Each path below is one point turned by a fixed rotation once a step. After each direction that follows a path, write how fast that rotation turns it, in deg/step (0 if it stays still).
Each turn is a multiple of 5 degrees from 10 to 175, or 0.
Each row of a path follows its step; steps can be skipped.
Path 1:
step 0: -26  39  21  40  11  22  -2  -7  34 -16  29 -25  23  23  -6  38  -2  31  14  27   6  -8 -31 -64 -33 -27 -19 -11  -3 -65 -23 -12 -13  42  -3 -12
step 1: -28 -24  12 -10  35  42 -11  47 -15  32 -26  15 -14  16 -20   7 -38 -59 -12  29 -27  17   2   8  -6  34 -12   0  15  41 -21  36  16  37   5  68
step 2:  17   7   9 -16  -4 -64  27 -44  21 -23 -15  21  18  25 -17  16 -14 -19   0  45  34 -49  17 -12  -8  67   3  14 -21  10  -1  11 -42 -18  -8 -45
step 3:  -3  20  -8  14  18  28   1   0  31  -7 -15  42  43  -1  46  -3 -31  23 -42 -11 -12 -16 -77  24  48 -16  -7  -2  35 -46 -21   2  35  22  -9  -9
step 4: -15   7  32  46  23  26  37  33  -8  50  26 -55 -15 -13 -36  43  10 -26 -34   8  25 -13 -20 -56 -19  32  30 -16 -13  12  -6  -4  17   0  34  -4
step 6: -14  46  14   9 -27  17  14  -3  24 -13 -22  53  56 -21 -13  -4 -34 -33   6  42   6  -3  -8   1  66  47 -15   3 -20  37  25  22   4  -6  40  15
step 7:   5 -37  31  21  25 -32 -35   1  30   9 -11  -6   9  -3  46  36   9  -2 -49  16  10 -25 -53 -22 -17  25  52  14  11 -15  -3 -12  24  -8 -57 -42
step 9: -15  24 -47  15 -29  -2  13   4  30  30   9 -12 -33  48   1   2  15 -46  -8  38 -20 -27   1 -46  17  20 -31  18  -3  73  -9   2  20  45   1 -19
step 10:  -1 -25  53 -30  -8   6 -26 -10  68 -43  -8  52  11 -43 -10  17 -19  -6  14  28  41   8 -41  -3  -6  11 -22 -41 -36   3 -39  12   4 -11 -26   5
step 11:   4  24  19  43  52 -28  -1  44 -11   9   7   3  34  11  -3   5  -9  -8 -33  36 -55  -8 -41  52  29  19  53  38 -19   9  16 -25   3 -23  13  -2
step 12:  30 -12  14   3   5   8 -14 -77 -21  21  24  -4 -26  -5  -4  18  43  23 -25  31  15 -71 -35 -50  -7  -4  -7  -2  19  -4  10  34   7  50  26  -5
 -6   5  -7  -1  -7 -15  -9  19   0  10   0   1 -12  18   5 -11  -1 -11  -2   6 -12   1  -6  10   6  -3   8   1  21  -5  -4 -11   9   3 -22  -2 -> 175
  4  19   8  -6  -3  -6   7  -2   1   3  13   6  -8 -12   0  -4   5 -18  12  -2   2  -6   0  -1  -2   9  10 -27  -2 -19  15   2  -8  10   1   3 -> 175
  0   1  -3 -16 -15 -10   6 -21   9   9  -8  13  -9  16  -6 -10  -8  -4  -4  -8   1  -9  15  -3  15   3 -18  -1  -9   4   3   6   9  -6  -1  -3 -> 100
 -9   7 -15  -5  -9  -5  -8  -4 -18  -3  21 -11  -3  -5  13   5 -13  -9  -6   9  10  -6   6   4   2  -4  -1   1  -6   7 -16  22  -8  -1  -5  10 -> 95
  8   8  18  -4   7  -6 -19  13 -21  -5  -9   8  -7  -8   6  -4   2  -2  -2  -3   5   2   1  -1  11  16 -18  17  -6  -8  -1   2  -5   5   1 -15 -> 80
 -9  -3  -2   5 -16  15   2  -2 -16   4  15   1  -1  11  -7   0   9  -8 -11 -22   3 -12 -15  -5 -13  -5  -7  11  -6 -14   0 -13   6   5   5   1 -> 85
 -1  17 -14  16  10 -11   1  -1  -3 -15  -4   6   4  14  -5  -9  -7   6   7   3  -6 -13   3  18  -6 -15   0   2 -15  -9  -1  -4  -9   1  14 -11 -> 125
